In the rows, 128 means zero.
Named moves (each a turn or a mirror), then the moves between two rows, first move first; the first pair answered:
Q:
[121 126 132 146 101 144 134 137 124 194 142  85  95 120 141] |-> [ 90 129 156 111 105 134  97 149 108 178 108 137  93 131 111]
[120 151 122 174  51 162 108 103 166 148 108 170 103  96 163] |-> [114 153 125 168  51 159 101 105 163 145 102 179 103  96 157]
[168 107 127 117 138 138 152 127 155 114 151  99 140 132 128] |-> [140 112 149  86 141 127 120 139 140  98 122 149 140 140 102]
M:
[102 137 127 145 153 120 129 139 102 113 146 149 121 144 129] |-> [112 136 118 136 163 130 144 132 114 107 154 138 135 149 133]
[119 111 116 127 151  90 130 118  84 123 104 120 140 120 139] |-> [130 109 108 117 158  98 139 114  95 118 110 112 152 123 139]
[131 160 114 113 100 140 122 150 149 160 120 146 157 138 135] |-> [122 166 115 128  93 132 118 150 140 159 115 148 148 136 141]
[155  80 114 135 127 114 123 111 106 123 127 110 105 110 123] |-> [159  79 114 127 133 119 125 112 109 123 129 108 108 113 121]
D:
[121 143 155 116 111 153 110 141 147  97 108 178 130 148 118] |-> [108 145 157 130 104 140  98 146 132 119 101 182 122 138 120]
[116 173 146 162 115 121 123 123 144 108 142 136 101 123 161] |-> [115 176 141 160 115 124 126 122 146 116 143 134 107 123 166]
[137 120 161 116 107 162 118 130 144 113 137 151 117 149 114] |-> [122 120 166 128 101 148 105 135 126 128 130 156 107 138 113]
[124 140  83 122 136 126 139 132 151 202 158  84 158 127 153] |-> [160 124  94  96 142 151 158 122 178 136 163  84 164 153 137]
E:
[171 100 136  77 135 169 139 145 171 137 155 109 159 129  95] |-> [169 112 107  96 139 163 162 122 173 117 163  91 171 133 126]
[140 142 100 131 142 131 147 121 134 152 146 108 147 128 152] |-> [131 140 106 135 142 122 136 126 121 173 142 111 142 119 146]
[144 106 179 122  93 159 120 167 122 106 142 151  80 137 124] |-> [152 114 164 127  97 168 141 150 138  77 151 142  92 147 141]
[119 123 130 158 136 124 136 115 132 107 117 113 122 127 148] |-> [111 122 134 159 135 116 126 120 120 124 114 114 117 119 144]
U:
[128 139 132 148 126  96 112 132 112  81 123 148 123 151 131] |-> [145 131 115 134 145 100 132 122 121  76 134 121 144 152 136]
[163 135  84 151 133 132 158 121  98 149 141  38 138 103 151] |-> [138 140  90 100 148 134 129 144 101 205 127  69 162  94 124]
[162  88 106  83 137 177 155 128 199 104 164 110 159 120 127] |-> [123 102 131  58 127 174 108 159 191 153 140 165 152 113 101]
Pairs:
Each pair is two moves apart.
[130 136  62 149 155 129 148 130 149 162 136 105 135 125 139] |-> [109 138  84 157 139 115 118 148 130 189 120 130 111 115 127] : E then U
[136 115 116 187 124 111 164 139  96 142 152 110  78 122 146] |-> [160  87 143 101 150 139 149 168 120 168 151 128 102 123  90] : M then M
[147 116 117 164 134 156 150 102 137  86 162  77 105 145 141] |-> [131 115  93 111 173 150 146 108 136 148 163  73 154 129 131] : U then E
[152 117 144 135 123 121  97 147 111 214 125  92  98  98 118] |-> [135 123 164 143 108 110  79 150  96 180 102 125  77 107 108] : U then Q
[138 128 118 160 125 129 143 123 136 121 155 104 117 132 141] |-> [143 119 115 122 146 135 144 128 142 136 155 103 143 130 127] : D then U
[ 98 123 132  87 130 141 109 142 130 119 114 174 138 133 109] |-> [135 123  97 123 131 163 159 118 159 111 154 112 150 134 150] : E then Q
[101 146 110 150 116 123 146 102 144  86 115 141 142 148 147] |-> [ 90 149 101 154 120 114 144 102 133 110 117 132 148 137 155] : E then D
[155 106 117 128 155 129 144 133 109 139 140 109 138 119 115] |-> [148 104 134 132 145 120 125 142  95 140 127 124 120 115 102] : D then M
[168 125  86 103 178 135 151 104 126 148 113  90 150 131 148] |-> [117 139 132 101 149 116  91 128  96 125  63 174 115 142 116] : Q then U
[182 134 117 111 124 126 154 131 159  69 138  93 168 143 163] |-> [140 142  97  80 151 101 132 141 134 154 128 100 202 116 159] : E then U
[158 135 146 181  74 147 148 120 124  40 119 134  68 151 133] |-> [178 108 176  97  98 172 125 153 143  69 112 158  87 150  73] : M then M
[131 116 122 112 127 129 120 151 122 168 146 111 114 123 115] |-> [109 126 125 128 118 114 106 148 106 156 132 130 101 124 118] : M then Q
[170 103 127  89 144 134 143 111 130  81 132 106 142 146 102] |-> [139 113 122  89 148 110 130 105 107  71 111 129 146 148 106] : E then Q
[150 106 109 101 154 137 168 116 122  95 134  87 139 119 124] |-> [147  99 139  75 148 145 142 136 123  97 119 119 128 123  90] : M then E
[137 142 172  98  99 191 102 159 182 112 130 189 108 147  93] |-> [128 151 166 110  94 187 105 150 180  91 126 195 108 154 104] : E then M
[151 146 102 179  96 140 135 136 167 140 153 140 125  93 135] |-> [117 158 114 144 102 130 105 148 157 143 126 189 133  98 115] : Q then D
[ 66 164 116  94 130 127  70 128 120 149  99 184 154 141 114] |-> [ 57 184  93 127 123 125  88 112 126 142 108 173 155 144 149] : D then M
[134 111 147  90 124 141 129 110 117  56 119 134 137 173 116] |-> [ 90 121 158 123 106 106  90 128  74 115 100 152 108 147 117] : M then D
[100 140 146 151  98  73  61 180  91 184 123 133  88  92 131] |-> [143 122 165 139  91 109  71 195 125 195 145 117  78  93 113] : Q then E
[105 133 128 133 122 112 126 121 110 109 107 138 129 135 135] |-> [122 128 108 125 138 122 147 116 123 134 127 108 150 126 144] : Q then U
[146 131 120 128 118 145 149 124 155 100 143 132 122 137 134] |-> [127 139 113 128 122 132 143 116 142  88 132 143 126 141 140] : Q then E
[158 117 129  85 159 144 139 124 139 130 142 102 141 114 129] |-> [162 113 131  98 155 134 143 116 128  95 136 100 129 118 131] : D then E
